0: [140 147 182 140 138 111 131 123 173  89 134 122 117 130 154 152 187 129 122 129 113 123 186 106 138 117 119 110 119 138 186 131 121 142 108 126 177 117 117 130 115 131 167 160 225  99 135 102 109 104 213 111 155 106 112  83]
1: [143 193 118  69 114 118 104 164 192 130 154  94  74  96 125 111 152  88 170  93 108  79 124 119 123  43 118 122 157 131 168 157 159 134  94 218 157 161 175  72  85 209 126 139  94 119 188 189 196 157  28 145 137 107  79 252]
2: [163 157 140 110 155  90 105 114 142 123 160 125 138 121 148 138  92 110 128 113 133 122 112 153 129  99 132 117  81  97  80 132 143 138 128 113  99 132 150 109  85 190  92 125  52 136 192 221 109 198  89 119  68  85 124 195]
3: [ 86 112 117 144 122 140 119 167 124 112  99 129 141 147 104 114 101 132 117 146 110 141 113 124 111 110 130 149 106 103  88 142 109 154 124 145 118 135 126 132 129 159  29  94  73 174 112 172  91 222 104 100  52 123 150 219]
4: [113 114 130 119 138 136 128 118 141 128 133 103 134 137 145 127 121 110 139 108 136 109 117 120 132  82 136 124  83 117  73 124 128 147 130 127 104 132 119 107 133 164  13  81  42 100 181 168 131 183  96 108  54  75 148 228]
5: [127 138 171 138 138 106 138 116 158 121 113 122 124 104 134 134 186 121 125 106 137 110 161 122 124 115 139 101 146 134 158 134 108 117 131 117 136 134 125 131 127 109 197 152 181  74 135  80 150  49 158 136 207  95 124  62]
6: [136 128 158 103 125  91 148 106  92 148 162 132 115  96 184 137 169  94 166 136 132 104 145 137 154  90 112 107 136 117 169  93 146 126 139 159 190 101  90 151 116 133 140 150 182  54 158  62 131  57 179 126 194  50 127  57]
7: [132 133 140 109 144 130 133 108 127 126 128 120 140 117 144 142 119 104 152 135 131 112 110 126 152 100 127 118 114 117  94 115 145 160 145 121  87 128 129 122 134 143  55 114 105 119 189 178 157 170  75 110  74  77 153 164]
8: [154 124  95  79 114 110 120  71 122 137 212 111 113 114 155 121 152  74 138 115 148  91 131 138 174  95 119  97 151 130 158 140 156 117 156 110 135 134 127 123 151  88 207 144 170  58 128  84 144  47 163 147 216  82 118  75]
9: [ 56  89  92 223  72 144  74 230 103 154  39 220 145 189  31 122  71 204  58 155 122 192  77 133  54 227 120 183  99 129  77 143 100 135 166 123  81 136 133 160 161 118  23  65  79 246  41 133  78 240  88 154  22 234 153 201]
10: [127  85 125 204 111 110 130 210  84 116   0 224 122 112  65  82  63 211 121 150  74 205 104 159  94 234 163 148 134 137  85 130 185 143 133 177 129 159 155 122 125 106  86  67  41 209 114 115 128 181  70 180  74 211 148 188]
11: [131 121 118  63 108 129  96  37  97 172 255 105 132 128 143 123 175  75 132 108 135  87 141 130 180 129 135  82 164 115 120 112 126 141 133  85 135 146 178 127 118 108 186 120 163  74 140  72 143  36 125 158 232  88 131  46]
12: [122 171 179 124 159 125 112 157 170 103 114 113 131 112 159 150 173  99 128 122 136 101 138  97 157 121 114  71 109 133 188 166 111 151 123 150 192  81  64 129 135 106 177 146 215  72 136  97  97  60 200 124 137 107 114  82]
13: [117 160 184 115 141 126 113 128 185 111 108 119 138 125 141 145 166 103 130 117 112  99 176 113 148  99 114 102  94 148 199 143 123 148  98 151 214  96  79 119 112 154 156 172 233  88 147 108 110  87 223  97 146  94 106  88]

[137 141 143 122 144  98 131 109 147 140 142 102 138 102 138 142 155  88 138 143 144  97 150 112 132 128 123 108 118 120 176 139  99  77 169 126 151 108 109 115 150 101 178 151 186  98 158  86 128  46 160 139 203  80 117  40] 5 6 8
[134 137 159 115 148 137 132 104 127 134 142 114 124 114 118 137 114 116 138 142 128 113 120 117 138 108 147 118 118 127 105 124 122 157 137 134  91 130 121 127 136 136  99 124  95 128 179 189 163 175  96 124  60  96 136 162] 7 2 4
[ 82 104  96 162 121 148 123 174 119 129  74 144 144 163  87 115  88 148 109 151 121 156 115 134  87 155 147 181 110  97  75 148  95 144 113 142 104 152 108 154 126 154  38  77  27 191  98 187  71 232 107 128  25 192 149 234] 3 9 4
[157 145 151  89 132 113 137 108 121 113 152 133 131 112 146 163 177 102 151 116 122 104 149 131 164  99 123 112 133 127 146 144 133 148 116 154 172 125 119 108 120 154 192 158 201  73 151  91 135  71 199 118 121  96 104  93] 0 13 6
[152 142 167 118 149 109 129 115 144 121 143 122 131 108 145 135 177 112 116 105 133 101 151 116 141  98 115 102 133 145 159 126 121 121 124 116 161 131 122 120 127 117 182 145 197  82 151  93 142  64 181 131 171 114 122  71] 5 0 12
[ 68 125  74 174 117 174  99 176 111 140 101 233 119 179  65 112  43 227  92 171 127 199  95 179   8 230  69 214 150 129 142 132 128 165 113 134  99 144 147 160 165 170  56  83  47 237  73 165 128 255 146 175   4 242 147 206] 9 10 3
[173 123 121  64 127 116 140  62 107 131 196 104 123  95 164 138 168 120 150 102 129 104 158 115 144 114 136  94 164 118 132 135 127 115 132 102 120 134 155 115 122 108 213 149 159  63 153  95 141  22 145 158 234  91 103  58] 8 11 5
[107 161 104 224 127 158 154 115 145 125 117 103 134 159 143 135 100 221 150 114  65 240 106 128 104 236 164 151 138 134  98 107 102  87 139 132  66 170 206 145 138 125 154 109 125 218  77 114 153 126  82 168  72 190 159 129] 10 3 7
[ 93 124 103 116 147 100 116 134 151 151 129 122 123  97 133 162  97  54 126 146 178 108 129 179 213  96  99 125 124 149 108 104 169 115 112 109  77  99  57 132 125 142  70 138  92 134 181 184 131 132 108 121  52  35 132 196] 7 4 2
[124 128 131 118 139 126 145 138 110 122 121 122 135 124 129 137 118 125 139 141 138 123 113 140 125 102 130 130 133 121 105 128 113 142 132 132  93 139 129 131 129 142  85 114 106 164 153 185 142 183  70  96  72 107 150 174] 7 3 4
[ 30  85 118 122 185 168 113 157 100 109  64 126 170 146  18 129  99 115 107  84 100 172 115 108  89 118 129 188  49 138  70 117 133  98  88 154  67 153 104 152 171 163  45  75  33 203  74 229  78 200 136  79  90 151 167 247] 3 4 9
[145 136 129 131 177  92 139 137 136 131 111 101 165 146  98 126 160 133 155 137 146 107 117 128 156  85 101  95 120  90 134 159 138 140 160  59  94 113 144 146 149 130 147 135 104 161 187 152 133 195 112  79  93 128 104 234] 7 2 4
[176 128 122  85 124 117 121  68 108 133 209 110 126  96 167 133 147 100 130 113 129  78 137 139 165 110 127  91 139 143 150 119 137 114 141 118 145 124 126 107 121 100 186 148 177  61 141  89 143  51 170 132 210  88 121  52] 8 11 6
[181 135 131  86 146 120 136  85 115 134 207 103 105  99 168 127 167 100 140  97 126  85 130 132 168 106 128  95 160 132 127 123 122 112 151 108 118 133 169 124 125 100 209 128 158  61 140  84 137  29 139 139 244 105 123  65] 8 11 5
